Rotation paths and how fast each direction turns (degrees per step):
Each turn is a multiple of 5 degrees from 10 to 175, or 0.
Each row of a path follows its step; steps can be skipped.
Rotation 1:
step 3: [ -9   3  -2   0   2  12  16  -6  20   0 -12   5 -33   2  -2 -13  15 -11
   2   7  -4  12   5  -3   5   4  -1   1  11   7  -5   5   1  14 -21 -12
  -2 -16 -16  16  14  -1  -2  -1   8 -30   7   8   4  -9 -17 -21  25 -19
  -5]
step 12: [  4   2 -21 -14  12   5  -5  -2  -8   2  -6  -5 -23  36  20 -12 -13  -7
  -6  19 -10   6 -23   0  -6  -6  18  18 -16   0   6 -22  -2   3   0  -3
  12  -1  11  -2  -2  12   1   4  13   4 -13   6 -16  -3   7 -13  -6 -19
 -12]
step 17: [ 14  -8   0  14 -22  -1   0  20  20  10 -21  23   5  -2  24  -6  12   1
   4   4  19 -15  -5 -14  17  15   9 -20   8   9  -1  -5  -1  -2  13  -6
   6 -13 -19   7   8   2   8   6   6   3   8 -10   4 -26   1  -6   3   8
 -16]
step 20: [  4 -10 -17  20   5   6 -15  -4   5  13 -22 -12 -14  12  24 -24 -18  -9
   9  14   5   0 -12   1 -17  -2  -6 -10  13  12   5   0  -5   6  18 -27
   8 -12  13  -9   2  -9 -14  13  -4   6  -8  -1 -13   9  13  -7   7  -1
 -12]
step 21: [  6  10   3 -12   0  10 -13   1  15  -2 -37   7  -7   6 -17  -6  22 -20
   2  10  -9  -6  12  12  15  18   0  11  12  15   6   4  -5  12  -4 -15
  -1 -21   5 -13   1  -5  -9  27  -2   0 -17  -7  -9   5  -9  -3   5 -15
   2]
step 23: [ 19  10 -30  -3   2  12   7   5   9   0 -13  17 -17  24   0  -5   0 -16
   2  11 -15   6   7   7   9  23 -10  17  13   4  13 -18   6 -12  -3  13
  20 -22   6  13   5  -9   5  -5   6   2   1  18  -9 -12  12 -12  -3   4
  -4]
step 31: [ 18  18 -23 -14   9  24 -10 -10  -1 -10 -14   3 -15  16  25  -9   7  -1
 -14  10   2  -4   2   3   8  10  15  -5   1  -2  22 -13   9   7  16 -12
 -14  -8  -1   8   5  -9 -14  16  17   5  -6   7 -24   3  10   7   9  -6
 -13]
step 32: [  9  -4  -6   2  -6 -17 -15  10  24  -3 -29  -7 -17  14  21   6  -8  -3
  -6  -1   1  -1  -6  17   5 -12  15  -1   4  -4  14   5  -8  31 -18 -13
   0 -15  15   1  10  -7 -14  19  -9 -12   2   2   8   2  -5 -17   1 -18
   0]
Speeds:
[  4   2   2  -1  -2  -6  -1  -1   1   4  -1   1   2   0   1   1  -1   2
  -3  -5  -1  -6  -1  -2  -3   6   2  -5  -1   7  -1  -3   2  -1  -3  -1
   1   5   0 -11   0  -3  -1   8   0  -4   0   0   2  -2  -2  -6   5  -1
   6] -> 95
[-4 -4 -1  3 -5 -2  3 -1 -1  5 -5 -9  4 -2  1 -6 -2  1 -4  1  0  3  2 -6
  2  3  3  0  0  3 -1 -2 -1 -6  0  0  0  0 -3 -2  3  2 -3 -8  1  0 -7 -8
  1 -1 -4  5  0  2  1] -> 40
[ -7  -4   4   0  -5   3  -4  -4   0   2   1   3   0  -1   2   1   5   7
  -1   3   2  -1   3   5   3  -8  -2   1  -1   2   0  -3  -2   6   0   1
   1  -1  -4  -2   4  -3   2  -5   2   1  -2   0   6   3   0 -10   3   0
   5] -> 135
[ 3 -4 -4  8 -4  3  1  2 -1 -5 -2  5  0  3 -1  5  2 -7  4 -5  0  2  2  2
  6  0  2 -7 -5  2 -6  0 -5 -3 -6  0 -3 -3 -3  1 -1 -5  0  0  0 -2 -3  3
  4  2 -5  2  1  0 -1] -> 175
[ -1   3   4  -3   3   5   0 -10   5  -1   2   0   3   4  -5  -1   0   1
   7   0   5  -2  -2  -4   4   3   5   0  -2  -3  -1  -1  -1   0  -1  -3
   0   2   3  -1  -1   3   6   2   5   5  -7   0  -1   2  -8  -1   1  -3
  -4] -> 115
[-2  1 -1 -5 -4  3  3  4 -6  1  6  1  0 -1  3 -3 -1  7 -4  1  0 -2 -4  3
  4  2  7 -1 -3 -5  3  0 -5 -6  0 -5 -1  0 -2  1 -2  6 -1 -1 -3 -2  5  4
  4  0 -1  2  4 -8 -2] -> 25
[-6 -3  0 -1  2 -2 -3 -2  4 -2 -4  5 -4 -4 -2  7 -4  1  0  4 -4 -5  1 -2
 -4  0  5 -1 -3  4  2 -1  3 -2 -9  4  1  0  2 -3 -3  2  3 -8 -4  1  2  0
  0  1  2  5 -1 -5 -3] -> 100
Rotation 2:
step 2: [ 10 -10 -12   2 -20 -20   1  10   1   6  -9 -14 -10  -7  -9   8  -3  -9
  -4  -1  15  33 -13  23   0 -27  -1   9  -4   8 -28  -2 -16  -8   5  14
 -10  -3   8  11  21  -9  11   6 -18   7 -16  21 -18  -8  -2  15 -16 -10
   4]
step 5: [  8   7   1  -4  -6 -24 -22 -20 -10  -5 -18 -24  12   1   4   5   3 -21
  -7 -20  16  -1 -14  -8   0 -24 -11  12  16  26   9   2 -18  14  -8  12
   3 -10   1  10  -7  12 -15  -7  -7  10  -3  19  11 -13  10   2  -3  26
   3]
step 10: [  6  -8  -7   0 -36 -26  -3  -7  -6  -3 -13  -2  -2  -2  -7  11   1 -38
  -4  -4  25  -2  -5  -3   6  -6   5  36  11  21 -14  -4 -13  -2   5  -1
  -1 -11  -3 -20   5 -21  -7  10 -11   4  -2   6   3   0 -17  13  -5  -4
   1]
step 14: [ 11  -4   5  30  -5  -8  -6  18 -11   7 -11  -3 -17  10  14  -2 -14  -3
 -26   1  -7  31 -16  17   1 -14  -6  10  -6  12   0   5 -10   3 -25  10
 -16 -26  -6  -6   2   4  11  14  23   2 -11   7  -9   3  18   3 -15   9
  -9]
step 16: [  5   3  10  17 -21 -19   0   1 -25   2 -17  -5   2  -7  -4  15  -1 -26
 -17  -1  15  -8  -5  29  -9  13 -11   8   1   9  -3 -13 -10  27  11 -10
   4 -27   2   4 -10  14  11   8  10  -7 -15  18  -3   3   6  21 -13 -11
  -6]
step 23: [ 13  -2  17  14 -23   7 -18  11  -8 -17 -15 -17   3  -8   8  -7   1 -16
   0   9  31  -7 -17   2  14 -11  -9   8  11  13 -28 -10  18   3   9  14
   8 -15 -12  12   7   1  -8  17   2   6  -3   8  -4 -23  16  -5   5 -14
   9]
step 24: [ 12  -7  20  -8 -14  -3  -2 -11 -34   1 -20  -9  24   1  -6  14  12   2
  -5   7  32   7   6  13   4   7  -4  22   9   6   2 -20 -13  11 -23 -11
 -18 -10  -4  15  16  -4   8  -7   0  -2  -5  19  -8  13  15   1 -19   1
   0]
step 28: [ 11   3   9  11   4  -1  -7   7   0 -10   0 -24 -17  -2  -4  14  -3 -24
 -15  -2  10 -13 -13  20   0  -2 -28  21   4  16   5  21   5  -5  -6   0
  -1 -28 -22   3   8  11   3  17  -5  19  -7  14  16  -8 -13  20   6   2
  18]
Speeds:
[ 5  1  2 -5 -3 -6 -1 -6 -1 -1 -1  0  1  4  1  1 -4 -7 -1 -5 -6 -5  2  2
 -6  6  2 -1  1  4 -2  0  4  2  3  2  3  0  1 -7 -4  1 -1 -1  1  0 -3 -7
  3 -5  1  4  4  3  2] -> 65
[-1  5  1 -1  0 -2 -4  1 -1  3  0 -2  2 -2 -5  0 -4  1 -5  1  1 -5  5 -2
  6  3 -3  3  0 -5  5  4  2  1 -3  2 -4  1  2  5 -3  2 -1 -4 -5 -4  2  3
  1 -7  2 -3  4  9  5] -> 175
[ 0 -1 -5 -6 -1 -2  2  1 -2  6 -5  0 -3  7  2 -1  3  1  2 -1 -3  5  2  0
 -3 -3 -7  0  9  0 -1 -3  1  2 -4 -2 -4  3  1 -3 -1 -3  5  0 -6  0  1  0
 -7 -4 -2 -5 -2  4 -4] -> 145
[ 2 -1  0  2  2  7  2  7  2 -4  1  5  3  8 -2  2 -6 -2 -1 -2  1  1  3 -5
 -2 -1 -2 -1 -1  0  7 -2  2 -7 -1  2 -3 -6 -5 -4 -2  3  4 -1  0  3 -6 -1
 -4 -2  0  0  5 -3  2] -> 135
[ 5 -5 -3  0  9  0  1 -3  1  5  1 -3 -1  1 -2  4  2  0 -2  5 -2  0 -2 -6
  1 -3  4  0 -2  0 -1  6 -6 -1  2  0  3  3 -4 -5 -1  1  1  2 -1  8  0  5
  2 -3 -7  3  2  7  3] -> 45
[ 3 -7 -2  3 -4  1 -4  0  2  0  8  2  0 -6  3 -3  2 -4  0 -2  3  3  0  1
  6  8  1 -5  4  7  5 -2 -3 -4 -3 -3  0  3  2 -4 -3  4  2  0  0 -1 -2  1
  0 -1 -2 -5 -5  5 -1] -> 70
[ 2 -2  1 -1  3 -5 -1  5  6 -4  3  1 -6 -2  5 -7 -3  1 -3  0  1  0 -1  5
 -6 -9 -2 -7  5  0  1  3 -4 -2 -1  2  5 -5 -2  3 -1  1 -1  2 -3  1  2  2
  1 -3  8  4  0  3  0] -> 125
Rotation 3:
step 2: [ 16 -21   5   9  -9  -9 -14  -6  -3  -5   1  -1   2 -18   2  -9  23  -6
 -26  -2   3 -13  -2  -1   1   5  25  17  12   0   9  14   0  -5   5  -3
   5  37   1 -12  11  -1   1  -7  -6  13   9  -9  21 -16 -13 -13  -7  19
  -7]
step 3: [-22   1  12  -7  -9   1 -23   2 -16 -14  -2  -5   6 -15 -17  -7  15  -5
 -11  19 -11  -5 -10 -17  10 -11 -11  -7 -20 -11  25   3   9  21   6 -15
  19  16   7   3  -3  -6   7   0  -7  -4 -19 -20  11   0   0 -17  -8  -3
  13]
step 8: [-19 -19  13  18  -5 -18 -17 -11  -6  -3   6  22   5  -9  -2  -9  12  -1
   6  -1 -13  10 -23 -10  10   7  12  -8  10 -16   0  14 -12  10   7   3
  18  21  -6   7  -1 -27   4  -1  -2 -14  11 -14  11  17   8   9  11  11
   0]
step 9: [-10   1  36 -10 -23  -3 -25  15   7   3  -6   2   5 -28  -4   1  -7  -7
  -7 -11   5  -2 -13  -2  14  16  22  -3  13 -11  11  -4   0  20   8  12
  -8   8  -5   9  -3  14  -1   7   9   7   9  -7   5   3  -6 -21 -18  -5
  14]
step 10: [-20  -3  -4 -15 -36 -23   0  -4  -7   2  12   2  14 -12 -10  -5  12  -5
  22   2  18   3 -15 -12   3   3 -19  -7 -12  -6  -6   8  -4  -1  -2  10
   7  -2 -25  22  -9  -1  -2  -2 -19   5   1 -16  -5   6  -9  -3   6   9
  26]
step 27: [  6 -10   6  -7 -16 -13   2 -21  -8  30 -19  -1   5 -20   8 -29   7 -16
  -7 -10  18  -8   0  -8   3  12  -4  10  10  22   7 -11   2 -17  18  -1
  14  -7  -1  -3  13 -14  20  14 -12   2   5  -2  12   1   0 -13 -10  12
   8]
step 30: [ -8  -2   6 -11 -22   8 -11   6  12  -9 -16  -2 -25  -4   5 -13  -9   4
   9  -2 -20  -5 -21  -3   7  -2  -1 -10  -8 -12  -1   8 -13 -14   2   9
   0 -10 -19  -5 -24 -17 -27  15  -9  -8  -1   5 -16  -5 -13 -20 -11   5
  20]
step 32: [-13  -8  18   3  -9  17 -15 -18  17  14   1  -3   1 -25  -2  -3   2 -10
   8  25   0 -25 -14   3  11  -6  12   7   8  17  -6  12   7 -14   4 -10
   1   2   4 -13   2  -9 -13   1 -11  17   0  -5  15 -14 -12 -29 -12  -1
  13]
Speeds:
[  1   1  -5   6  -1  -3   6   7   5   0   0  -3  -5   1   1   1   1  -2
   2  -6   1   3   0   1   3  -3  -1  -3  -6   2   1  -2   5  -5   0   1
   0   1   3  -1  -2   0  -4   3   1   1   5 -12   0   6  -1  -1  -3  -3
  -1] -> 60
[ 4  0  0 -2  0 -1  7 -3  2 -3  7  3 -2 -4  1 -2  0  0 -2 -7 -9  4  2  4
 -1  1  3 -1  6  2  1  2  0 -6  5 -2  3  0 -3  4 -1 -7  6  0 -2 -1  0  3
 -2  4  3 -2  0  1 -7] -> 110
[-6 -1  1  1  0 -2  2  3 -1 -1  0  0  3  0  4 -2  7  7  4  6 -2  2  7 -7
  1 -6  1  3  1 -7 -2  0  2 -3  2  8  1  1  0  1  0 -5 -1 -4  2  0  3 -1
 -6 -1  1  4  5  0 -1] -> 160
[ 6 -3 -5 -1  6  4 -5 -6  2  0 -3 -1  2 -3  7 -4  1  4  6  2 -3 -1  5  3
 -3  5 -4  1  2 -3 -1 -3  0 -2  1  1  3 -6  5 -5 -4  1  0  7 -2  3 -1 -2
 -3  3  0 -3 -2  1  2] -> 10
[ 4  3  3 -5  4 -2  3  6 -2 -5  4 -4 -2 -2 -1  0  4  0 -2 -1 -3 -2  1 -2
  7  8  3  2 -1  0  1  2 -6 -1 -4  2  1 -4  0 -5 -6  2 -1 -4 -3  0  5 -1
  0 -8 -1 -1  0 -6  2] -> 155
[-3 -5 -6 -1 -1 -1  3  0  9  8  3  0 -8 -2 -2  2  1  0 -3  4  2 -7  0 -2
  0  3 -2 -4  2  0  0  2  0  3 -3  2  3 -4  3  2 -2 -2 -5 -4  3  4 -4  4
 -5 -2  0 -2 -2  0 -6] -> 20
